Each path is a new rotation, seen through one point. The rows after it are directions, each followed by how far the rotation turns it, in deg/step (0 if it stays put).
Each turn is a multiple of 5 degrees from 10 to 175, or 0.
Each row of a path follows its step; steps can be skipped.
Rotation 1:
step 0: [ 34  18  -3 -20 -25   8 -13 -10  12  -5   3  -6  21 -17 -12 -16  14   1
 -17 -20 -11  19   7  11  12  28  -3  -7  -8  11  -5]
step 1: [ -5   7 -21  -6  -1 -13 -10 -14  -4   1  36 -24  16 -12  29  12   8 -20
  22  -8  -7  18  -8   5   4 -23  10   5  -4  13  19]
step 2: [  5  -5 -18   8 -53 -12   1  -5  13  -7   4  16  10  -1  13  12  -6  12
   6 -20   0 -26 -19   7   7   7 -18  -5 -11   9 -16]
step 3: [ 25  25  14 -23   7   0   7 -15 -13 -13  -4 -17  34 -27  19   4   3 -12
  -5  -7  -9 -24  11   0  23   0   2  -4  -5   2  -2]
step 4: [ -2   7  -2 -10 -24 -19 -27   9   1   3  35 -15  18   9  -8 -13  -4  12
  16 -18 -16   4  16  14  -2   7   3  22 -24  16   9]
step 5: [ 26 -10 -19 -13 -26  -7  -1   2  -7 -10  11  -4 -11 -32  18  22 -25   0
   0  10  -9 -16 -24   3  10 -26  -2   5   1  11  13]
step 6: [ 34   5   5  -9 -13  11   6 -14  16 -13  11  19  28   1  10 -16  12  -7
   4 -12  -8 -11   7   8   7  -4 -13  30 -16  -5 -31]
step 7: [ -6   9   8 -24  -6 -22  18   0 -11  13  20 -13  22  -5  16  -3  13  10
  -2   4 -23 -15   1 -10  -6 -20   6   6 -24  13  35]
step 8: [ 29  -2 -23  -6 -21  -3  -8  35   2  -5   7  15  -2  -6   2  -3  -7   7
  -9 -17 -26   2 -19   4  14  24  -9  14  -9  27   2]
step 9: [ 30  14 -14 -22  -3   1   0 -30  -7   8  10  -1   9 -21  33 -13  10  -6
  -8   6 -10  21   0  17  17 -26 -11   2   5  -8   0]
step 10: [ -3  -2 -16   1 -29 -11  14  -2  32  -5  21   5  29  16   1  -5  25   0
   7 -22 -10   0  -7   1   1 -10  20  -4 -28  16   3]
Speeds:
[  0  -7  -3  -9   5  -3   3  -4  -9   5  -1   0   8  -1 -14  -1   9   4
   1  -2  -2 -10   4  -8   3   8   5  -2   1   1  -1]	95
[ 6 -2  2 -2 -7  7  9  6  7 -9 -3 -7 -6 -2 -9  1 -1 -7 -8 -7  4 -3 -3 -6
  5 -1  4 -7 -2  2  9]	140
[ -2   2   5  -1  -4  -1  -7   0  -1  -5  -1  -9   5   0  -3  10 -13   4
   8  -3   9  -9   9   4   5  -2   5   3   2  -3  -5]	35
[  2  -4  -7   2  -7  -1   4   3  -2  -5  -2   7   1   0   5   3  11  -5
   5   2  10  -4  10  -6  -6 -11  -1  -4   1   3  -8]	90
[  0  -7  -5  -4  -2 -13  -3   5   2  -4  -3   9   0  -2   1   9  -7  -6
 -11  -4  -6  -3  -1  -1  -3   4  -6  -2   8  -9  -2]	120
Rotation 2:
step 0: [ 14  31 -12 -17   2 -18  17  25  11 -26 -28 -17   0   6  11  12  15   5
   6   9  11  28   8  -4 -30   5 -11  10   1  -3  -3]
step 1: [ -5  16 -16  -9  -5 -14  15  -4 -10 -27  19  19  23   9  23 -29   7 -17
 -29   0  -3  15  17  11 -20  12 -16 -14   5  -7  -4]
step 2: [  1  31  -1 -10  -9   1   7 -30 -29 -22  19  -2   4  24 -15 -15   6  -7
   4  -2  17   5  -2  -5  -3   9  30  25   9 -23   3]
step 3: [  8   5   9 -12 -11   0  19 -42   0   2   2  -8  20 -32  12 -24  -7 -19
  19  15   2 -22 -15  22  -7  -3  22   6  -5   3   4]
step 4: [ -2  15  12   4 -32  26 -15 -14  20 -22  -6  -1 -11  -5   1  14 -29  -8
  21  13  14  -6 -25  18   2  23 -15   9   4   4   2]
step 5: [ 15  -9   5  23 -32 -26  11   6  16  -7  -5  14 -27  -3   7  20  -9 -24
  -4   3 -12 -37   5   5 -15  21   4  -9   8  -1   3]
step 6: [-15 -10   3  21 -32   0 -13  -8 -13  11  -4  15 -32  20  20   0   3   3
   4 -19   0  12  -8 -13 -30   7  12  -7  -8  19 -27]
step 7: [  9 -28   4   4   6  30   9   8 -26  14 -21  -3  12  12  15   9  10  -4
   1  -9 -25  -7  16   4 -22  23  24  22   6   7 -13]
step 8: [ 17  -3   4 -15  24  10   3 -21   1   9 -26   7   5   9  26   7  10   8
  26  10  20  16  23 -26  -5  26 -12  -1  -2  23   4]
step 9: [-10  -5  22 -12  16   5  33  -6  14 -12  15  -3  16  12  16  15  -4   5
   3  -7 -19  12   5 -14 -21  23 -28 -10  -1 -23  27]
step 10: [  9  15  -7  13  25 -21  13  -8 -27 -14  15 -10   1  32  11  -4  -7 -16
  22 -16  10  -7 -19 -10   9   9 -16 -25 -12 -21  -5]
Speeds:
[  9   4  -7 -14   7   2   2   7  -7   1   0   1   4   2   6   3  -8   8
  -2  -6  -3   3   3 -11  -8   0  -2  -4  -4  -1   2]	40
[ 3  1  5 -5  2 11 10  5 13 -7 -4  6  1 -2 -1 -3  1  2 10  5  0 -6 -2 -6
  3 -5 -5  6 -2  9  1]	80
[ -4   3   0   6  -6  -2  -7   4   0 -15  -3  -6   5  -5   3   6   0   3
   3  -4  -7  -2   8  -4   4  -1   9  -7  -8   6  -3]	55
[  3  -1  -5   3 -10  -6   3  14   1   0  -3  -2  -6  -3   5   3   0   4
  -1  -9   5  -6  -8   2   0  -3 -10   4   0  -3 -11]	60
Rotation 3:
step 0: [ -7  -3  12  28  -6   7  26  -6 -25   1   5  11  -9  16  25  11  22  21
   3 -15  12  -3 -10  15 -17   0  17  10 -15  25   2]
step 1: [-13  -5   8   4   3 -23 -17  -9 -34  -4  14 -26  -9   2 -20  14 -14   7
   2 -15  16  -6 -21  -7 -18 -18  12  -2  15  23  10]
step 2: [  7  -7  20 -14   8 -10 -22 -21   5  14   3  -9 -13 -20 -25 -11   0  15
  -4 -15   7  30   3  26  -2  -4  -8  12  29  -6 -14]
step 3: [ 16 -11  18  -8 -18  -5   8   0  28  -1   1  25 -17  33 -17  -9 -13   2
 -12 -15   0   8  -2   4  31  11 -23  -8  15   2  -6]
step 4: [-15  -4   8  -7   5   1  40  -1 -13 -32  -8   7  -5   7 -18   9  -1   4
  -8  -6 -12   4  14  -1  30  10  -5   2 -20 -18  27]
step 5: [-10 -15 -21   5 -10  14  14   2 -25   6   3 -12 -26  -6  -9 -11  18 -28
   3   1  11  -1   0  15  14  14  35   8 -23   7  11]
step 6: [ 12 -16  -7  -5   3   4  -4 -14  -8 -14  20   1 -30  -4  13  20   6   3
   5   4  31   2 -19   5 -25   0  28 -30   3 -11 -12]
step 7: [-11   1  28 -15   8   4 -14  -1   6 -16 -18  -8 -13  11   4 -18  -7  14
   5  -7 -17  21 -18  15 -33  -7  12 -28  15  15  -1]
step 8: [  7   8  17 -34  14 -11  -8  14  -2 -10  -8   7 -10 -12 -26 -21 -23  -3
 -27 -10 -16 -12  -7 -12   3  17  -6   8   2  17 -22]
step 9: [ -2  12  -8  -6  -5  10  26   0   7   4  -2  24 -11 -15   1  11   3  21
 -25 -23 -15 -23  11  34  20  13  -6  13  -4  -1 -15]
step 10: [-18  15 -28  18 -34  -2   7  -3 -20  -5  -1 -11 -11  24  -4  22  -7  -5
  -8 -19   1 -19   5  10   6  20  -2 -22  -3   1  15]
Speeds:
[-10   3   3   3   0  -2   4   1   0 -10  -3  -4   3  11   1   7  -6   4
   3  -1  -8  -3  -2  -1  -2  -8  -3 -11   4   1  13]	115
[-6  2  4  4 -1  8  3 -2  4  5 -8 -1  2 -3  6 -6  9  6  4 -2 -8  9  4 17
 -1 -3  3  4  0  1  3]	155
[ -4   7  -4   2   0   5   9 -11   4  -3   9   0   4   1   1   2   2  -3
 -11   5  -2  -2   6   0   6   8   0   2  -8  10   4]	70
[ 0  3  0  7  4  0  4  3 -5 -4 -2  8 -3 -6  9  1  3 -8 14  3  8  3  0 -3
 -1 11  7 -3  4  2  9]	60
[  4   0   1   2   0   7   0  -9   4  -9   0   1   7 -10  -6 -11  -4   2
   8  -7  -3  -6  -5  -2   5   1  -6  -3  10   5  -3]	65
[  2   3  -1   8   0  -2  13   2   5   3 -14   4  -6  -1 -15   4  -2   1
   4   8  -2  -4   5  -2  -2   0  -1   0  -2   0  -7]	70
[ 9 -1  8 10 -2  9  1 10  2 -5  0 -5  8  2 -3 -1 -2 -1 -8  0  6  9  4  3
 -7  7 -4 -8  0 -2 -1]	90
[ -3   8  -4   3   4   1 -12   4   7  -5  -2  16  -4  -3  -7  -1  -1   1
  -8   0   4   6  -1   1  -1  -7  -1   4   2   4   8]	65
Rotation 4:
step 0: [-10  10   9 -20  -3 -12   7  -3 -21  -5  11  -3  -2  20   6  11   4 -10
  15  -7  10  23  -8 -19   2  11 -31 -25   8   6  -7]
step 1: [-16  12  13  -6 -17 -11 -12  -7 -34   3   2   0 -13  15   1  12  16 -16
  19  -5   7   6  18  13  16   0  -5 -10  22   2  -8]
step 2: [-14  -8  14   4 -15 -19 -10  -6 -16  13  17   0 -14 -12   1  -3  15  -9
  11  -1 -23  12  11  11  27 -10  25   7  10  -6  -5]
step 3: [  8 -14   1  23   2 -14  -4  16   2  -2  24  -3 -12 -13  -4  -1  19   6
   5 -13 -27 -11   9   4   7 -19  12  20   4 -21  13]
step 4: [ 11 -11   3  17   0  -8  23   7  21  -3  13 -13  -6   8  -2  12   7  21
  12 -14 -24   1  -8 -15 -14 -15   1   9 -18  -4  24]
step 5: [ -2   2 -11  -8 -10   3   9   8  12 -13  -2 -25 -12  25  -6  22   9  13
  -2 -12 -15 -14 -12 -16 -12   6 -26  -3 -12  15  13]
step 6: [-14   1 -17 -29 -23   2 -10  -7   1   6 -11 -17 -20  20  -5  12 -16  -3
  19   6  -7  -2   3 -17  -5  10 -18 -17  -5   8   0]
step 7: [ -3   4 -25 -26 -28   3 -14  -7  -7   2  11   1  -8  -3 -12  -2   3 -22
   9  11  -2   8  14 -15  20  12  -8 -12  22 -10  -2]
step 8: [ 13  -2  -5  -7 -17 -10   0  -2  -5  20  12  26   2  -7  -7   1  -1 -27
  17   0   1  12  14   1  25  -8  -6  14  16 -24  12]
step 9: [ 15 -13  12   6  -6 -20  15   6 -13  12  18  13  18  -6  -7   0  17 -22
  -8 -27  -4  10   3  -7  15 -15  -5  18 -10  -2  13]
step 10: [  5 -20  22  13   0 -21   9  11 -17  -9  14   2   4  10  11   9  -6  -1
  -3 -27 -20  -7   7   2 -11 -19 -22   5 -16  12   4]
Speeds:
[  9  -2   2  -2   4  -7   5 -12   0  -5   3   2  -3   7  -6  -6   2 -10
   3  -5  -1  -9  -2   7   6  -2   9   0  -3  -4  -8]	55
[ 12  11   5   2   0  -6 -12  -9   1   9   6  -6   3  -1   6  -2   1  -1
  -7   6  -3  -1   0  -1  -4   2  -1   5  -2  -4   8]	65
[-14   3  15   5   0  -1   2  -4   4  -2   6  -3   2 -10   5  -4   2  -5
   1  -9   0  -3   6   6  -2  -6  -3   0   3   0   2]	45
[ -6  -7   1  -8 -10   1  -5  -5 -10   1  -5   9  -1  -1   4  -7   7   4
  -4  -1  -9  -6  -1   4  -9   5   1   1  -9  -1   0]	85
Rotation 5:
step 0: [ 16  14   9   0  -3   4   7  21  -3  18  21  -5   7  -2   6 -30  -5   4
 -10  -8   9 -20  47  19  12 -11  -9  18   3  14   7]
step 1: [ -1 -16  -3 -15 -16  -7   6   4  17 -25   8  -8  -6 -12  -2  21  -8   8
 -18 -17 -13 -34  13 -39   2   8  11 -11  -6 -13 -13]
step 2: [ 27 -18  -1  12  11  -7  -1   1  13  21  10  12   4  41  24  -1  22 -20
 -22   7   7   6 -11 -14  -2  12  -5 -11  10   1  14]
step 3: [ -8  -6  22  16  15  -8  14  13  17 -13  -6 -11 -10  -6 -10 -38  -2  20
  -6  15  19 -15   7  14 -30   3  14  -4   7  15 -16]
step 4: [ 13  -2  -7   2  12  10 -13   0  -7   8 -16  -5  -2 -16 -13  30   5 -30
   5  -9   6 -31  16 -24 -15 -14  25  14  -7  18  13]
step 5: [ -8  -6 -15   1   2  14  -4  25  16  26  13 -17  10  -1 -10  -4 -24 -16
 -35  -4   4   8 -21   1  12  33  -2   5  20  -3  -3]
step 6: [  4   1  12  34 -42 -23  11  -2   6 -12  -3  -1 -26  -1 -13   0   1 -15
  13  10  -4  -7   8   8  -9   5   2 -16  32   1   9]
step 7: [-12 -43   0   0  19   5   7 -29 -11  12   8  -8   0 -14  -8  -2 -12 -29
  -1  15  17  -6   3  -1  -8 -16 -13 -15 -26  -3   9]
step 8: [ -9   1  -7  -5  10  19   2  17   1  11  -7   0   0 -10  -6 -17  31 -17
 -13 -20   0  -5  31  20   8   0 -18  18  33 -15 -15]
step 9: [ 20   4  18   1 -20  -4   7   7  -8 -18   3 -25 -22  -4   0 -10 -19 -15
 -11 -33 -30 -15  -7 -10 -11   9  -1  -8 -20 -18   6]
step 10: [ 14 -26  29   5  15 -16   7  -6   3  -3   5   9  39  24  -9   9  -5 -12
  -6  12   0   0  15 -15  18   5 -23   0  12   0  20]
Speeds:
[  5  -9  -1   1 -11  10  -2  -4  -5  -5  -5  -6   1   0  -3   1   5   4
  11   0  -4 -10  -3  -3  -2   3  10  -5  -5  -5   4]	135
[ -3   2   4  -1   2   8   7  -4   1  -3   1   4   8  -7   8  -4  -9  -5
   3  -6   1  -2  -6  -2  -1   4   2 -12   2   5 -13]	175
[  3   5  -5  -4   0   2  -2  -4  -6   6   5 -10  -1   4   6 -10  -6  -2
  -3  -6   8   6   0  -3  -1  -4   2  -8  -5   4  14]	155
[ -5  -3   9   7 -11 -10  -8  -2   8   1   1  -1   5   9   1   3  -2   0
  -6  -8  -4   2  -9  -4   7  -2   2  -6   4  -3   1]	90
Rotation 6:
step 0: [ 14  23  26  18   1  14 -25  -6  21 -38   4  26 -22 -15   6  15  13  12
 -24  -8  -3 -14  -6   6  19   0  12  -1  -4   8   7]
step 1: [  3  22  -3  -3   5  25 -30   7   1  28  19 -11 -20 -12 -12  -7  -5  10
  32  13 -30  -4   4 -18 -25   1  15   6  14   7  -9]
step 2: [ -3  16 -29  12 -20   6 -18 -14 -17 -27  -1 -18 -18  14   5  -2  -6   0
   9  22   2   4  14  -3  36  10 -34   5 -11  13  12]
step 3: [  0  -7  10   2  -8  -8 -15  -3  -6 -18   8  -4  10   7 -17 -25   0  -2
  10   5  -1 -36  33  26 -13   4  32   1 -32 -10 -20]
step 4: [-10  23  -6  21   2  27 -26  10 -35 -13  -5  16  14  -7  12  -4  13   7
 -23  -7  16  34   1 -10 -13  -4  10  23  -8  -5 -10]
step 5: [ 15  -7 -23  -1  -5   0 -36 -17  37   3  17 -22   2  23  27  11  15  -5
 -11  13  -9  -5   1  -6 -14 -17   6  -3   4  -2 -30]
step 6: [ 12  14  11  30  -3  34 -12  -5  15 -17  18  32  -4  -3 -10   5 -12   7
 -15  12   7 -21  -7   8  10  36 -15 -10   4  14  -6]
step 7: [ -8  24   0   3   6  20 -20 -10   2  -3  13 -23   7 -29  -7   8  18   5
  43  -7 -16 -26  12   0 -12 -12  10  27   8   8  12]
step 8: [-18   1 -16   5   4  18 -28   9 -15 -20 -23  -9 -36   6   7  -8 -15   5
 -10  29 -16  -7  -4 -17  26  -4  -5   5 -30  -2   0]
step 9: [ 32  11   7 -16 -35  10 -20  -7   0  -1  13  -3  -2  15 -23 -30  11   1
  -4   0   3  -1  45  12  -1  -6  16   1 -11  -7 -12]
step 10: [-14  15  -5  20   6  10 -25  -3 -30 -20   6  10  18  17  21  -3  -2  19
  18   2  19  25 -10  11 -13  15  13   0  -6  28 -24]
Speeds:
[-11   0  -3  11   7  -3   1  -7  -1   3   5  -6  -5   1 -15   2  -3   3
   0   3  -2  -4   4   4  -2  -1  -9   2   2  -5   8]	70
[  8  -1   3   9   9   2  -6   4  -5   7  -4 -12   0  -2   5  -5   2  -8
   6   4   3   7  -8   7   3  -1   1   4   5   0   2]	120
[ -3   4  -5 -11   8   2   2   7   2   8   5  -3   0   7   0   1   2  -3
   4   1  -7  -8   0  13  -8  -4   3  -3  -3   2  -9]	170
Rotation 7:
step 0: [ 19  15   4  19  17 -14   7 -17  21 -12 -12 -17 -15   6 -13 -12   8  -2
  18  16  -7 -35  16   4  10  17 -12 -18  27   8   0]
step 1: [ 19   8  11  18   5  -5   9 -13  29 -10 -29 -27  -8  10 -13  -5 -18   1
   8   5 -25 -16  18 -12  -1 -14 -11  17 -19  10  20]
step 2: [ 22 -18  -2  19  16  -7   3  -5  16 -11  -4 -43  -3   2  -7  -1   5   5
  15  26 -14 -11  -9  -5  16  23  -9  13 -14 -29   6]
step 3: [ -8  -4  15 -14  -8 -12   1 -32  32   3 -17 -39   6 -12  -3  -5  -3  -7
  18   8  -4 -28  10 -14  -1   9  -6  -8 -16 -13 -18]
step 4: [ -7  -2  26  40  -4   3   4   2  23  11 -14 -26   8   2 -11 -25  16   3
 -13  10 -14 -23  -2 -13   5  11  11  -2 -23  -3 -16]
step 5: [ 10  21  -6   9  -7   3  14 -11  17   9  -4 -20 -18 -11   1  -4   4   1
 -16  22   4 -38   8 -19  28  -3  17 -12 -20 -29   4]
step 6: [ -3  23  12  21  -3  -4 -28 -22  23 -19  -1 -15  -3  -7 -14   9   2  -5
 -25   9  -4 -31  15 -21   8  30   4   3   5  -1   5]
step 7: [  6  24  17   6  11  -9  -7  13  19 -12  -1  -6 -13   3  -8   2 -10 -18
 -14  29 -26 -18  -4 -32 -17  -1  -1  -1 -33 -16   3]
step 8: [ -8  12   9  20  30   3   3 -11  11 -28  -3 -15 -21  -1   1   9  13   2
   3  14  13 -24  -3  -5 -17  27  -7 -19 -21 -29   3]
step 9: [-16  26  40   0   3  18  12 -10  22  -7  -1 -25  -4   7 -27   7 -16   1
  -1  -5   0  -5  16 -17  -3   5 -19 -20 -15 -18   4]
step 10: [ -7  -1  22  30  -3  10  17  24  29   5  -3 -25 -19 -13 -16  19   3   9
  -9  24  -8  -2 -16  -6  -2  17  -7 -21   1  -9  14]
Speeds:
[ 3  0 -9 -2 15 -1  2 -6 -1  2  9 -3  0 -7  4  2  5 -3  3  1 11  0 -3  4
 10 -1  4 -3 -3 -9  5]	125
[-8  0 -3 -5  0  1 -2 -7  9 -7 -4 -1 -9 -9  0  0  2  5 -1 -7  8 -2  5  7
 -4  2  3  6 -7 13  1]	140
[  5   3  -9   2   0   0  -4  -5  -1   0  -8 -12  -2   4   5  -3   5  -4
   6  -6  -9  -3  -6   0  10  -5  -1   6   0   6 -11]	20
[ 10   6  -6   6   1 -15  -1   1  -9  -9   5   4  -1  -5  -9   3  -3   1
  -3   1   1  -7   3  -4  -2  -6  -1   4   1   6   2]	60
[  0   0   7  -1  -2   0   1   2 -10  -2   1  -1   6  -6  -1  -5   0  -3
  10  -3   9  -2  -7   0  -7   5  -9   1 -13  -3 -11]	70
Rotation 8:
step 0: [-19  -9  -2  12  20  27  -6   2  -4   1  19   3 -20  -5 -25  20 -30 -13
 -10  12  -3 -32  -3  -8  13  -6 -11  11   1   7  -9]
step 1: [-11   1   4  -7   0   3  -1  -1  14  -7 -25 -23 -22  12  -1  18   3 -23
 -26   1 -19 -25  -6  -5   5 -13   9  20  -7 -32  -6]
step 2: [-29   9  12  -5  20  -2 -20  -3   2  -2  23 -16   0 -22 -22  22  -1   4
 -11   4 -10 -20 -13 -15  32  10   3  -1  -1 -11  -6]
step 3: [-28  -7  26  16 -18  13  11   2   9   5  -6  12 -21  12  -4   5  -6  -5
 -20  -7  -9 -11 -15  -9  20  -3   3  -3 -25 -31 -12]
step 4: [-15   5  18   0  18  27 -25  -5  19  -5  -2 -15 -22 -28   0  -2 -10   2
 -11  -4  -5 -17  -7 -15  19 -26  11 -18   9   0   0]
step 5: [  2 -17  14   7   3   2  -5  -1   6 -29  -9   6  -1  -4  -5   3   5   0
 -35  -6 -35  -5 -13  -1  18   3  -9 -22 -12 -35  -5]
step 6: [ -8  -5  12   2   6  24  -2  -2  23  12  34  -4 -17 -18  -2   5 -21  19
 -11  11 -28   0   5 -24   5 -10 -12  -8   4 -10 -18]
step 7: [ 13 -22  19  14  -5  19 -10 -14  16 -13  -9 -12  -3  24  -8   9 -13  11
 -27 -11 -23 -16 -26   6   0 -19   3   7  -3  -7 -14]
step 8: [  6  17   7 -17   3  25 -26   9   1   9  11 -21  -8 -24 -27   3  -3   9
 -18  16 -33  -5 -15   0  -9   2   3  -4  -2 -16  -8]
step 9: [ -2  -8  11  -6 -11   5   7  -2  13  -9  19  16  -2  10 -34   8  -6  -6
 -17 -24 -23  11 -32  -7   8 -13   7  14   1 -19 -22]
step 10: [  4  11  24 -11  -1  24  -5  -2  -2  17  -2  17 -23 -24  -8   7 -19  -2
 -18  13 -26 -23 -18  -6   2  -7  15  11   5  19 -10]
Speeds:
[11 -5 -9 -6 -2  5 -4  1  3  8  6 -3  5  6 -8  5 -5 -3 -6 -6 -3 -1  9  9
 -6 -2 -5 -3 -1  2 -4]	40
[ -5  -4   2   4   2   2   4   5   7 -12  -2   3  13  15  -1  -4   3  -8
   3  -3  -6  -1   0   3  -1   0   7   0  -4  -1  -6]	175
[ -2  -5   5  -2   3   5   4   0   4   7  -4  10   4   1  -2   8   0   5
   2   3   4   5   0  -8   1  -8  -8   6 -14   8  -1]	110
[ -7  -2  -9  -4   8  -1  -9   2  -4  -4  -5  -2  -1  -2  -5 -12   3  -6
  -8   4   0   9  -2   2  -5 -11  -4   4  -3  -3   6]	100
[  1   0  -3   1  -5   2  -1   3 -10  -2  -4   3   3  -2  -9  11  -5  -5
   3   5  -2   3   1  -5  -5   1  10  15   8  -2   1]	35
